A hidden rule labels the rows of this table. It goes by one to three of the table's principal directions, not those with the most spread.
[0.7 -0.6 0.9 -0.1 0.0 -0.4 0.3 1.0 0.6 0.0 -1.2 -0.1 -0.1 0.2
 0.2 -0.5 0.4 0.4 -0.4 0.3 0.8 1.2 -0.8 0.3 -0.7 -0.7 0.2 0.1
 -0.4 0.2 1.0 -0.2] z316
[-0.5 -1.6 -0.3 1.9 -0.7 2.0 0.7 1.0 2.4 1.2 -0.7 -0.6 -2.2 -0.9
 -0.7 -1.0 -1.0 0.1 0.8 -0.1 -3.3 0.2 0.6 0.1 -0.9 -1.0 0.5 0.9
 0.3 -1.9 -1.0 -0.6] z963
[-0.9 1.4 -0.2 -1.1 2.6 -0.2 -0.7 -2.5 -1.1 -1.4 0.2 0.8 -1.4 2.7
 -0.2 2.4 -1.7 -1.8 -0.1 0.4 1.7 -3.2 -2.1 -1.1 0.2 -0.1 -1.7 -2.6
 0.1 -0.8 1.5 -0.6] z963
[0.0 0.0 1.2 0.5 1.1 -0.4 0.2 0.6 0.8 -0.2 -0.7 -0.2 -1.2 1.3
 0.4 0.1 -0.5 -0.4 -0.4 0.6 0.5 -0.2 -1.1 -0.1 -1.4 -0.2 0.3 -0.1
 -0.7 0.1 0.7 -0.6] z963
[1.3 -0.1 0.0 0.0 -1.7 -1.4 0.5 1.1 0.2 0.0 -1.3 -0.2 -0.1 -1.0
 0.1 -0.4 0.9 -0.4 0.2 0.5 1.4 1.3 -0.9 0.3 0.4 -1.3 0.4 -0.8
 0.5 1.1 1.7 1.0] z644
[-0.4 0.9 -0.2 -1.0 0.8 -0.3 -0.1 -1.0 -1.8 -0.4 0.8 1.0 0.2 1.6
 -0.2 1.7 -1.2 -0.1 -0.1 0.1 1.4 -2.4 -1.1 -1.3 0.2 -0.7 -0.2 -0.9
 0.6 0.3 0.6 -1.7] z644
[1.2 -1.7 -0.4 1.4 -1.5 -0.2 0.8 1.9 1.9 0.9 -0.8 -0.6 -0.3 -0.5
 0.3 -1.7 0.7 1.2 -1.2 -0.1 -0.3 2.3 -0.2 2.0 0.0 -0.6 1.4 0.4
 0.1 -0.3 -0.1 0.7] z963
[1.1 -1.4 -0.4 0.0 -1.8 0.4 0.8 1.7 1.4 0.3 -0.9 -0.3 0.1 -0.7
 -0.3 -1.3 0.6 0.4 -0.5 -0.2 -0.1 1.9 -0.4 1.0 0.4 -0.5 0.5 -0.3
 0.4 -0.2 0.7 0.7] z644
[0.3 -1.6 -1.5 -0.5 -1.0 1.8 -0.1 -0.5 0.8 0.9 -0.6 1.2 0.1 -1.1
 -0.9 0.0 -0.6 1.1 0.8 -0.5 -1.1 0.9 0.4 0.1 0.2 -1.0 -0.8 -0.1
 0.4 -1.8 -0.3 0.2] z316
[0.6 0.2 -1.1 0.1 -2.6 -0.4 0.8 0.7 -0.2 1.2 1.3 1.5 1.5 -1.3
 0.3 0.6 0.3 0.8 0.7 0.1 0.5 0.1 0.5 0.2 0.3 0.0 1.4 0.7
 0.8 2.2 -0.9 0.4] z644
[-0.7 1.2 0.7 -0.2 1.9 -0.8 -0.8 -1.1 -1.0 -1.1 -0.1 -0.7 -0.2 0.8
 0.4 0.3 0.2 -1.0 -0.2 0.2 0.7 -0.8 -0.1 -0.5 0.1 0.7 -0.7 -0.4
 -0.7 0.0 0.4 0.1] z644
[0.7 0.2 -0.1 -1.1 0.4 -1.5 0.4 -0.1 -0.3 -1.1 -0.5 -0.7 0.0 1.0
 0.2 0.0 1.0 -0.6 -1.0 0.2 1.9 0.4 -1.0 1.3 1.3 0.1 -0.5 -1.6
 0.4 0.4 1.7 1.3] z963
[0.7 -1.0 -1.1 -0.8 -1.6 0.9 -0.1 0.1 -0.1 0.8 1.0 0.1 1.9 -1.7
 -0.4 -0.9 1.2 1.4 -0.1 -1.1 -1.0 1.9 2.1 1.4 1.4 1.1 -0.4 0.8
 0.5 -0.3 -1.5 1.4] z316
[0.0 -1.6 -0.1 0.3 -0.5 1.4 0.3 0.5 1.5 0.8 -0.1 -0.6 0.3 -0.6
 0.0 -1.1 0.8 1.2 -0.7 -0.6 -1.9 1.6 1.5 1.2 0.0 0.6 0.2 1.5
 -0.5 -1.2 -1.2 0.5] z644
[0.2 0.6 0.2 0.0 -0.7 -0.6 0.0 0.8 -0.6 -0.2 0.7 0.0 1.3 -0.3
 0.3 -0.3 0.3 0.1 -0.1 -0.1 0.6 0.2 0.1 -0.3 0.0 0.8 0.8 0.4
 -0.1 1.4 -0.3 -0.2] z644
[-0.1 1.1 -0.6 -2.4 1.1 -0.8 0.0 -1.0 -1.7 -1.7 1.6 -0.4 1.4 2.1
 -0.3 0.8 -0.1 -0.8 -1.3 -0.5 1.8 -1.4 -0.5 0.4 1.8 1.9 -0.8 -1.7
 0.5 0.4 0.8 0.1] z963
[-0.9 -1.0 1.3 4.3 2.1 1.0 -1.5 -0.1 3.2 0.8 -2.4 -1.7 -3.5 -1.4
 0.9 -2.4 0.3 -0.2 0.3 0.4 -3.3 2.4 1.0 1.1 -2.3 -0.3 -0.1 1.4
 -2.2 -2.8 -1.8 1.5] z963
[-1.9 0.9 0.8 2.2 1.2 1.1 -0.9 -1.3 0.3 0.3 0.2 -0.4 -1.3 -0.4
 0.3 0.5 -0.8 -1.2 0.8 0.2 -2.3 -1.7 1.0 -2.0 -1.4 0.5 0.1 1.4
 -1.4 -0.7 -1.6 -0.8] z963
[0.5 -1.0 0.1 1.4 0.4 0.0 -0.5 0.3 1.6 0.6 -1.3 -0.1 -0.9 -0.7
 0.6 -1.2 0.6 0.8 -0.2 0.2 -0.4 2.2 0.1 1.5 -0.8 -0.4 0.1 0.4
 -0.8 -0.9 -0.5 1.3] z316
[0.7 0.8 0.4 0.7 -0.6 -1.4 -0.1 -0.1 0.0 -0.5 -1.0 -0.3 -0.6 0.1
 0.6 0.4 0.8 -1.4 -0.7 0.6 1.8 0.0 -1.5 -0.2 0.3 -0.4 0.3 -1.5
 -0.3 0.9 1.6 1.1] z963
[-0.8 0.5 0.8 0.7 0.7 0.4 -0.2 -0.5 0.1 -0.2 -0.3 -0.5 -1.3 0.4
 -0.2 0.6 -0.8 -1.3 0.4 0.3 -0.9 -1.5 -0.1 -1.5 -0.7 -0.1 -0.2 0.1
 -0.4 -0.4 0.2 -0.8] z963
[2.3 -2.2 0.8 0.2 -1.9 -0.2 0.6 2.5 1.8 0.7 -2.3 -0.9 -0.3 -1.2
 -0.3 -2.1 1.4 1.1 -0.9 -0.1 0.1 3.8 -0.4 1.7 0.0 -1.4 0.2 0.0
 0.2 -0.6 1.5 0.9] z316
[-1.5 2.4 0.6 -2.0 3.4 -1.3 0.0 -2.5 -2.4 -2.0 0.7 0.7 -0.9 3.9
 0.1 3.5 -1.9 -2.0 0.0 1.0 2.7 -4.9 -2.4 -2.1 -0.3 -0.3 -1.0 -2.0
 0.1 0.6 2.2 -2.2] z963
[-0.7 0.8 0.4 0.2 0.3 0.0 -0.7 -1.7 -1.0 0.0 -1.1 0.3 -1.2 -0.3
 -0.6 1.8 -0.9 -1.4 1.1 0.6 -0.1 -1.9 -0.4 -2.7 -0.4 -1.6 -0.9 -0.4
 -0.3 -0.5 1.2 -1.0] z644
[-0.7 0.0 0.5 3.4 1.5 1.2 -2.5 -0.9 1.5 0.6 -1.6 -0.4 -2.3 -2.2
 0.2 -1.7 -0.6 -0.6 1.4 0.0 -2.4 1.6 0.8 -0.4 -1.8 -0.1 -1.0 0.4
 -1.8 -2.3 -1.9 1.2] z316
[-0.7 -1.4 0.5 0.1 1.5 1.3 0.3 1.2 1.0 -0.5 -0.4 -1.9 -0.6 0.1
 -0.2 -2.5 0.2 1.0 -0.3 -0.7 -2.3 1.3 1.0 1.3 -0.1 0.3 -0.1 1.1
 0.1 -2.0 -1.0 -0.5] z644
[-0.3 -0.3 0.7 -1.3 2.5 0.1 0.2 -0.1 0.0 -0.7 0.0 0.0 -0.8 2.2
 -0.4 0.3 -1.4 0.3 0.0 0.1 0.4 -0.8 -0.9 0.4 -0.9 -0.1 -0.9 -0.4
 0.1 -1.0 0.7 -1.4] z316
[1.0 1.4 1.2 0.7 0.0 -3.1 0.4 0.8 -0.2 -0.4 -1.2 0.5 -0.8 0.6
 1.2 0.8 0.3 -1.1 0.0 1.6 3.3 -0.2 -2.4 -0.3 -1.2 -1.1 1.2 -0.9
 -0.4 2.7 2.1 0.2] z644
[0.6 -1.5 -0.1 -0.6 -1.9 -0.1 2.2 1.6 0.5 1.2 -0.2 0.9 0.7 0.7
 0.1 0.8 0.1 1.8 -0.7 0.4 0.5 -0.3 -0.6 0.2 -0.4 -1.8 2.0 1.4
 0.7 1.1 0.8 -1.8] z644
[-0.5 0.8 0.9 2.5 0.3 -0.1 -1.3 -0.2 0.5 0.2 -0.4 -0.8 -1.1 -1.3
 0.4 -0.7 -0.1 -1.2 0.6 0.2 -1.3 0.3 0.7 -1.0 -1.1 0.6 0.1 0.5
 -1.2 -0.1 -1.1 0.5] z644
[0.4 1.5 0.6 -2.5 2.0 -1.5 -0.8 -0.8 -2.2 -1.9 1.2 -0.4 1.7 1.8
 0.3 0.2 0.8 -0.4 -1.2 -0.4 2.6 -0.1 -0.4 0.8 1.3 2.2 -1.4 -1.5
 -0.1 0.9 0.7 0.8] z644
[-0.4 -1.4 0.1 0.7 -0.5 1.8 0.2 0.7 1.3 0.7 -0.9 -0.5 -0.7 -0.8
 -0.6 -0.9 -0.5 0.5 0.3 -0.4 -2.3 0.6 0.6 -0.5 -0.6 -0.8 0.1 1.0
 -0.2 -1.7 -0.5 -0.8] z644
[-0.4 1.2 0.5 -1.4 -0.5 -0.2 0.7 -0.3 -1.7 -0.2 0.5 1.4 0.2 0.8
 -0.5 2.5 -1.3 -0.9 1.1 0.6 1.2 -3.1 -1.2 -2.9 -0.5 -1.3 0.1 -0.3
 0.8 1.6 1.3 -2.3] z316
[0.2 0.9 0.2 0.1 0.0 -0.9 -0.4 -0.4 -0.8 -0.4 -0.3 0.2 -0.2 0.2
 0.0 0.7 -0.4 -1.0 0.1 0.4 1.3 -0.8 -1.1 -1.0 0.0 -0.4 -0.1 -1.1
 0.0 0.6 1.0 -0.2] z644
[1.0 -0.2 0.3 2.0 -1.5 -0.6 -0.2 1.8 1.4 0.8 -0.5 -0.2 0.3 -2.1
 1.0 -2.0 1.5 0.5 0.1 0.1 -0.2 2.9 0.5 1.3 -0.7 0.5 1.3 0.9
 -0.6 1.2 -1.1 1.8] z644
[-0.8 0.0 0.5 1.6 1.9 0.4 -1.0 -1.2 0.9 0.4 -1.2 0.3 -2.1 -0.1
 0.4 0.2 -0.7 -0.1 0.8 0.6 -0.9 -0.2 -0.1 -0.3 -1.6 -0.9 -0.6 0.3
 -1.0 -1.4 -0.5 0.0] z316
[2.0 -0.4 0.9 0.6 -0.3 -2.6 -0.5 1.1 0.5 -0.4 -2.9 -0.6 0.3 -0.4
 1.1 -1.4 2.0 0.3 -1.5 0.8 3.0 3.5 -1.7 1.4 -0.2 -1.0 0.5 -0.9
 -1.2 0.7 2.3 1.7] z316
[-0.8 0.9 -1.2 -0.9 -0.6 0.5 -0.1 -1.3 -1.5 0.0 1.6 0.9 1.4 -0.8
 -0.2 1.0 0.1 0.0 0.9 -0.5 -0.4 -1.3 1.2 -0.8 1.1 0.7 -0.3 0.3
 0.7 0.7 -1.1 0.1] z644
[-1.7 1.7 0.9 1.9 2.1 0.2 -1.9 -2.5 -0.3 -0.1 -1.1 0.3 -2.0 -0.9
 0.3 1.2 -0.9 -2.0 2.0 0.9 -1.0 -1.6 0.3 -2.7 -1.8 -0.6 -1.1 0.2
 -1.7 -0.7 -0.5 0.0] z316
[0.2 1.4 0.1 -0.3 0.7 -1.5 -1.1 -1.4 -1.5 -1.3 -0.2 -1.0 0.3 0.3
 0.2 0.3 0.9 -1.5 -0.9 0.0 1.7 -0.2 -0.4 -0.3 1.5 0.8 -0.9 -1.7
 -0.3 0.2 1.1 1.3] z963
[0.6 0.7 -1.5 -2.0 -2.2 -0.6 0.7 0.7 -1.7 -0.3 2.5 0.8 3.5 -0.5
 -0.2 0.1 0.5 0.6 -0.2 -0.8 1.3 -0.1 0.6 0.3 1.9 1.7 0.8 -0.2
 1.3 2.3 -0.6 0.2] z644
[0.3 0.7 1.2 -1.1 1.2 -2.0 0.3 0.5 -0.9 -1.3 -0.4 -1.3 0.3 1.2
 0.3 -0.2 0.7 -0.7 -0.8 0.5 1.8 0.1 -0.7 0.2 0.2 0.3 0.0 -0.5
 -0.1 1.0 1.7 -0.2] z644
[0.4 -0.3 1.5 0.6 2.3 -0.6 -1.0 -0.1 0.8 -0.5 -1.8 -0.8 -1.5 0.5
 0.7 -1.0 0.7 0.0 -0.5 0.4 0.6 1.8 -0.6 1.2 -1.0 -0.2 -1.0 -0.4
 -1.1 -1.1 0.6 1.1] z316
[-0.9 1.9 1.3 -0.7 2.6 -0.8 -0.8 -1.4 -1.6 -1.1 0.9 0.0 -0.3 1.7
 0.3 1.4 -0.6 -1.1 0.1 0.3 1.1 -2.1 -0.4 -1.1 -0.5 1.1 -1.0 -0.5
 -0.6 0.6 0.2 -0.7] z644
[-0.8 2.5 0.7 -0.6 0.9 -1.1 -0.9 -1.9 -2.3 -1.4 -0.3 0.5 0.2 0.7
 0.3 2.2 -0.4 -2.2 0.4 0.7 2.2 -2.6 -1.5 -3.1 0.0 -0.2 -0.6 -1.4
 -0.7 1.3 1.7 -0.7] z644
[-0.5 0.6 0.6 -0.5 0.3 0.0 0.3 -0.3 -1.0 0.3 0.6 1.0 0.2 0.8
 0.0 1.5 -0.9 0.2 0.6 0.4 0.3 -1.9 -0.2 -1.5 -0.9 -0.6 0.3 0.8
 0.1 0.8 0.0 -1.9] z644
[-0.6 1.6 1.5 0.4 3.1 -1.5 -1.2 -1.5 -1.1 -1.5 -1.1 -0.6 -1.4 1.9
 1.0 0.8 0.0 -1.3 -0.8 0.8 2.0 -1.3 -1.7 -0.7 -0.6 -0.3 -0.7 -1.4
 -1.1 -0.1 1.4 -0.2] z644
[-0.1 -0.2 0.7 0.7 -0.3 0.2 -0.2 0.7 -0.2 0.8 -0.5 0.8 0.9 -0.8
 0.6 -0.3 0.2 1.4 0.4 0.2 -0.1 0.7 0.3 -0.8 -1.4 -0.7 1.0 1.9
 -0.8 0.6 -0.8 -1.1] z316
[-1.8 1.2 0.0 3.3 0.8 1.1 -1.8 -2.0 0.6 0.6 -0.4 -0.1 -1.7 -2.1
 0.5 0.0 -0.4 -1.5 1.7 0.2 -2.6 -0.7 1.4 -1.8 -1.2 0.3 -0.2 0.9
 -1.6 -1.0 -2.2 0.9] z963
[0.5 -0.7 0.3 0.4 0.5 -0.9 -0.4 0.4 0.7 -0.6 -1.5 -1.8 0.1 -0.5
 0.3 -1.9 1.6 0.0 -1.1 -0.1 0.1 2.6 0.4 1.5 0.5 0.4 -0.2 -0.1
 -0.9 -0.8 0.6 1.6] z644
[0.0 0.8 1.1 -0.2 2.1 -1.2 -0.6 -0.6 -0.3 -1.2 -0.6 -1.1 -1.0 1.2
 0.3 0.0 0.2 -1.2 -0.5 0.4 1.1 -0.1 -0.7 0.3 0.0 0.5 -1.0 -1.1
 -0.5 -0.2 1.1 0.6] z644
[0.9 0.2 -0.5 -1.9 -0.6 -0.8 0.6 0.4 -1.1 -0.6 0.9 0.5 1.6 1.2
 -0.1 0.6 0.1 0.3 -1.0 -0.2 2.1 -0.3 -1.0 0.5 1.1 0.4 0.1 -1.1
 0.9 1.1 1.1 -0.2] z963
[0.2 -1.2 -1.1 0.0 -0.2 0.8 -0.1 -0.4 1.0 0.5 -0.3 -0.3 -0.2 -1.2
 -0.3 -1.0 0.8 0.8 0.3 -0.5 -1.4 1.8 1.3 1.8 0.9 0.0 -0.8 0.2
 0.4 -1.5 -0.8 1.7] z316
[1.2 -0.9 -1.1 2.8 -3.6 0.6 -0.9 0.6 1.7 1.7 -0.8 -0.3 0.0 -3.6
 0.0 -1.7 1.3 0.0 -0.1 -0.6 -1.5 3.0 1.2 0.6 0.7 0.0 0.6 0.1
 -0.3 -0.4 -1.2 2.6] z963
[1.8 -2.0 0.3 0.1 -0.3 -0.9 0.3 1.6 1.6 0.1 -1.6 -1.0 0.3 0.5
 0.5 -2.1 1.6 1.6 -2.4 -0.2 1.2 3.6 -0.6 3.1 0.4 -0.1 0.4 -0.2
 -0.5 -0.8 1.0 1.4] z644
[-1.0 -0.7 -0.9 -0.2 -0.4 1.7 1.6 1.0 0.9 0.6 2.3 -0.2 -0.5 0.4
 -1.0 -0.1 -1.7 0.3 1.0 -0.6 -3.0 -1.7 1.3 0.4 0.0 0.8 0.6 1.1
 1.6 -0.4 -1.9 -1.5] z644
[-0.1 0.7 0.0 0.4 0.3 -1.1 0.1 -0.5 -0.4 0.0 -0.1 0.1 -0.6 0.4
 0.2 0.8 -0.2 -0.6 0.2 0.6 0.8 -0.9 -0.5 -0.3 -0.1 -0.6 0.2 -0.4
 0.1 0.6 0.6 -0.1] z963
[1.7 -2.6 -0.5 1.7 -2.7 0.8 0.9 2.0 3.0 1.6 -1.6 -0.6 -1.2 -1.4
 -0.3 -1.8 0.9 0.9 -1.0 -0.3 -1.3 3.0 0.0 2.2 0.3 -1.1 0.8 0.0
 0.4 -1.2 0.2 1.5] z963
[-1.1 0.5 0.1 1.7 -0.2 0.8 -0.1 -1.1 1.2 0.5 -1.2 0.4 -2.3 -0.8
 -0.1 1.3 -1.0 -2.0 1.6 0.9 -1.4 -1.6 -0.3 -2.1 -1.3 -1.1 0.0 0.1
 -0.7 -0.4 0.3 -0.1] z963
[-0.6 1.9 0.2 -2.9 -0.9 0.7 0.5 -1.0 -3.5 -0.2 2.4 2.3 2.0 1.0
 -0.8 3.5 -1.3 -0.4 1.2 -0.1 1.3 -4.4 -0.5 -3.7 0.4 -0.3 -0.5 -0.1
 1.4 2.2 0.5 -2.9] z316
[1.0 -0.6 0.4 0.6 -0.9 -0.9 -0.1 1.1 0.3 0.4 -0.7 -0.4 1.4 -0.8
 0.9 -1.3 1.8 1.3 -1.4 -0.1 0.9 2.5 0.3 1.2 0.0 0.3 1.1 1.0
 -0.9 0.7 -0.1 0.9] z644
[-0.3 -0.4 0.9 2.6 0.3 0.2 0.0 0.4 2.4 0.3 -1.6 -1.3 -2.9 -0.1
 0.1 -0.7 -0.4 -1.5 -0.1 0.6 -1.6 0.2 -0.4 0.0 -1.3 -0.4 0.3 -0.1
 -0.9 -1.1 0.3 0.4] z963
Here are more rows. What is the label of each one?
[-0.8 0.9 -2.5 -1.0 -1.2 0.8 -0.8 -2.3 -2.0 0.1 1.8 1.3 2.7 -1.7
 -0.2 1.0 0.5 0.3 0.8 -1.0 -0.2 -0.8 1.8 -0.7 2.0 1.2 -0.5 0.1
 0.3 0.3 -1.7 1.0] >> z644
[0.8 0.1 0.1 -1.5 -1.3 -0.5 0.8 0.9 -0.9 -0.3 0.8 0.0 1.6 0.3
 0.1 0.1 1.1 0.4 -0.9 -0.3 1.3 0.2 -0.2 0.4 1.1 0.4 0.4 -0.2
 0.8 1.5 0.6 0.1] >> z963
[0.6 0.7 -1.1 -1.5 -2.8 -0.3 1.5 0.8 -1.3 0.0 1.3 1.4 1.0 0.2
 -0.9 1.7 -1.0 -0.7 0.6 0.1 1.4 -2.3 -1.4 -1.6 1.1 -1.0 0.8 -1.3
 2.1 2.1 1.4 -1.4] >> z644
[-0.1 -1.1 -0.6 1.0 -0.1 1.2 -0.8 -0.7 1.3 0.4 -1.1 -0.6 -1.1 -1.1
 -0.6 -0.8 -0.1 -0.2 0.1 -0.4 -1.8 1.2 0.8 0.4 0.2 -0.2 -0.9 -0.2
 -0.5 -2.4 -0.4 1.0] >> z644
[0.6 0.2 -0.3 -2.1 -1.1 -0.8 1.6 1.2 -1.6 0.0 2.3 0.9 2.2 1.8
 -0.1 1.1 -0.3 1.2 -1.0 -0.2 1.8 -1.5 -0.5 0.1 0.7 0.4 1.4 0.3
 1.4 2.3 0.3 -1.9] >> z963
[-1.1 1.8 -0.9 -2.3 1.1 -0.3 0.4 -1.7 -2.3 -0.9 2.5 1.0 1.0 1.6
 -0.2 2.3 -0.9 -0.7 0.7 -0.1 1.0 -3.3 0.0 -0.8 1.1 1.0 -0.7 -0.8
 1.1 1.2 -0.1 -0.7] >> z644
[0.5 -0.9 -0.2 -0.3 0.7 -0.4 0.3 0.5 0.5 -0.2 -0.7 0.1 0.0 0.9
 0.4 -0.5 0.3 1.2 -1.0 0.1 1.0 1.0 -0.9 1.4 0.0 -0.6 0.4 -0.3
 0.0 -0.5 0.6 0.1] >> z644
[1.4 -0.7 -0.6 -0.4 -0.7 -0.9 -0.4 0.8 0.1 0.1 0.0 -0.1 1.6 -1.0
 0.4 -1.7 1.5 1.5 -0.7 -0.5 1.0 3.1 0.5 2.4 1.0 0.8 0.0 -0.1
 0.1 0.3 -0.4 1.9] >> z316
[-0.9 1.3 -2.3 -1.7 -1.1 0.4 0.4 -1.4 -2.0 -0.3 2.6 1.5 2.2 -0.3
 -0.2 1.7 -0.3 -0.2 0.9 -0.5 0.4 -2.3 0.7 -0.8 1.8 1.0 0.1 -0.4
 1.2 1.4 -1.0 0.0] >> z963
[-1.0 -2.4 0.9 2.4 1.3 2.0 0.3 0.6 3.0 1.4 -2.1 -1.2 -3.0 -0.5
 -0.4 -1.5 -0.9 1.0 0.7 0.2 -4.1 1.1 1.3 0.4 -2.3 -1.7 0.2 2.4
 -0.9 -3.3 -1.1 -1.2] >> z644
[1.2 0.2 -1.3 -2.1 -1.7 -0.8 0.5 0.0 -1.1 -0.2 1.6 0.5 1.5 0.0
 -0.8 0.7 0.2 -0.1 -0.1 -0.6 1.4 -0.1 0.1 0.9 2.2 0.7 -0.7 -1.5
 1.8 1.1 0.7 1.0] >> z644
[0.4 -0.3 -0.7 -1.2 0.6 -0.1 -0.1 -0.3 -0.5 -0.3 0.3 0.5 0.2 0.5
 -0.3 0.0 -0.3 0.7 0.1 -0.3 0.8 0.3 -0.4 1.0 0.6 -0.2 -0.8 -0.9
 0.8 -0.5 0.2 0.2] >> z316
[1.1 -2.3 -0.6 0.9 -1.4 0.7 0.5 1.5 2.3 1.4 -1.5 0.1 -0.6 -1.8
 -0.2 -1.7 0.5 1.7 0.5 -0.1 -1.3 3.1 0.5 2.0 -0.5 -1.4 0.4 0.8
 0.3 -1.1 -0.4 1.1] >> z316
[0.4 0.4 0.1 -1.9 0.4 -0.8 0.7 0.9 -0.8 -0.8 2.0 -0.4 1.8 1.3
 0.2 -0.4 0.6 0.6 -1.0 -0.5 1.1 0.2 0.3 1.7 0.9 2.1 0.2 0.0
 0.6 1.4 -0.3 0.2] >> z644
[0.1 0.2 0.4 -1.1 2.2 -0.2 -1.1 -1.1 -0.8 -0.4 0.2 1.0 0.6 1.2
 0.3 0.4 -0.4 1.0 -0.2 -0.1 1.4 0.3 -0.4 0.5 -0.6 0.6 -1.3 -0.3
 -0.7 -0.5 -0.1 -0.1] >> z316
[0.5 -0.6 -0.9 0.3 -0.6 0.2 -1.0 -0.9 0.5 0.5 -1.1 0.0 0.0 -2.6
 -0.3 -1.0 1.1 0.3 1.3 -0.2 -0.8 2.5 1.4 1.0 0.6 -0.3 -1.3 -0.1
 -0.1 -1.1 -0.4 2.5] >> z316
[-0.6 -0.5 0.1 -0.8 -1.7 1.6 2.0 1.1 -0.1 0.9 1.3 0.5 -0.1 0.7
 -1.0 1.4 -1.3 0.2 0.6 -0.1 -1.6 -2.7 0.3 -1.7 -0.2 -0.9 1.0 1.2
 1.5 0.6 -0.1 -2.8] >> z963
[-0.7 -0.7 0.5 0.9 1.6 0.5 0.6 0.0 1.7 -0.1 -0.8 -1.1 -2.8 1.4
 -0.2 -0.1 -1.0 -0.8 -0.1 0.5 -1.4 -0.9 -0.5 0.4 -0.9 -0.7 -0.2 -0.2
 0.0 -1.6 0.4 -0.6] >> z963
[0.1 -0.5 -1.5 2.4 -1.9 0.9 -1.1 -0.3 1.3 1.0 -0.3 -0.7 -0.2 -3.4
 -0.1 -1.9 1.0 -0.2 0.6 -0.8 -2.4 2.3 1.9 0.9 1.0 0.6 -0.1 0.2
 -0.2 -1.1 -2.0 2.7] >> z963
[-0.7 0.3 1.1 -1.1 3.9 -0.2 -0.7 -0.9 -0.4 -1.2 0.1 -0.3 -1.1 2.4
 0.0 0.2 -1.1 0.0 0.0 0.1 0.5 -0.8 -0.6 0.6 -0.9 0.6 -1.6 -0.6
 -0.4 -1.3 0.3 -0.8] >> z316
[-1.3 1.5 1.4 -1.3 2.6 -0.8 0.1 -0.5 -1.6 -1.6 0.6 -0.9 -0.2 1.9
 -0.1 0.8 -0.8 -1.2 0.3 0.4 0.4 -2.3 -0.2 -1.5 -0.5 0.6 -0.5 0.1
 -0.2 0.5 0.7 -1.8] >> z644
[1.0 -0.1 0.9 0.7 1.3 -2.2 -0.6 0.4 0.6 -0.6 -3.2 0.0 -1.3 -0.3
 1.0 -0.8 0.7 0.1 0.3 1.3 2.4 2.2 -2.0 0.8 -1.3 -2.2 -0.1 -0.9
 -0.9 0.0 2.2 1.0] >> z316
[1.2 -1.1 0.2 1.5 -0.4 -0.7 0.2 1.2 1.8 0.6 -1.7 -0.1 -1.4 -0.1
 0.5 -0.9 0.3 0.4 -0.6 0.6 0.6 1.9 -1.2 1.5 -0.8 -1.3 0.7 -0.4
 -0.2 -0.3 0.8 0.9] >> z644
[-0.1 0.1 -0.3 -1.1 -1.1 1.1 -0.3 -0.1 -1.2 0.3 1.6 0.4 2.2 -1.3
 -0.4 -0.2 0.7 0.9 0.4 -1.0 -1.0 0.4 1.9 -0.3 0.9 1.3 -0.4 1.1
 0.4 0.4 -1.6 0.1] >> z316
[1.0 -0.6 -0.9 -1.8 -0.8 -0.7 0.5 0.9 -0.8 -0.4 0.8 0.0 2.2 0.2
 -0.3 -0.8 0.6 1.4 -0.9 -0.6 1.2 1.3 0.1 1.4 1.4 0.6 0.3 -0.2
 0.9 0.5 0.2 0.2] >> z316
[-1.0 2.4 -0.2 -1.3 0.3 -0.6 -0.5 -1.7 -2.7 -1.1 2.0 0.1 1.5 0.5
 -0.1 1.7 0.0 -1.6 0.2 -0.2 1.0 -2.7 0.4 -1.9 1.3 1.5 -0.5 -0.7
 0.3 1.5 -0.1 -0.3] >> z963
[0.1 0.8 -1.3 -0.8 -1.8 0.7 -0.9 -0.2 -1.6 0.1 2.3 0.6 3.4 -2.1
 0.0 -0.8 1.1 0.7 0.3 -1.3 -0.2 1.0 2.0 0.1 1.6 2.4 0.0 0.6
 0.2 1.2 -2.3 1.3] >> z316
[-0.6 1.6 1.4 -0.4 1.6 -1.3 0.3 -0.7 -1.2 -0.7 0.0 1.0 -1.1 2.8
 0.4 2.7 -1.6 -1.2 -0.1 1.3 2.4 -3.5 -2.4 -2.2 -1.4 -1.1 0.3 -0.8
 -0.2 1.4 1.9 -2.4] >> z963
[0.2 -0.7 0.1 1.3 -1.0 0.0 0.5 0.7 1.7 0.2 -1.7 -1.3 -1.7 -1.1
 -0.1 -0.9 0.7 -1.0 0.1 0.4 -1.0 1.0 -0.1 0.3 0.1 -1.0 0.3 -0.3
 0.0 -0.6 0.9 1.1] >> z963
[-1.3 -0.2 0.3 1.5 0.6 2.0 -0.7 -0.6 0.7 0.0 0.1 -1.4 -1.2 -0.5
 -0.2 -0.8 0.0 -0.8 -0.2 -0.7 -2.9 -0.5 1.3 -0.6 0.1 0.8 -0.4 0.6
 -0.6 -1.9 -1.6 0.1] >> z963
[-0.5 0.1 -0.3 0.4 0.0 0.5 -0.2 -0.2 -0.1 -0.1 -0.2 -0.3 -0.7 -0.3
 -0.5 -0.1 -0.8 -0.7 0.6 -0.1 -0.8 -0.7 -0.1 -0.9 0.1 -0.5 -0.3 -0.4
 0.4 -0.8 0.0 -0.5] >> z644
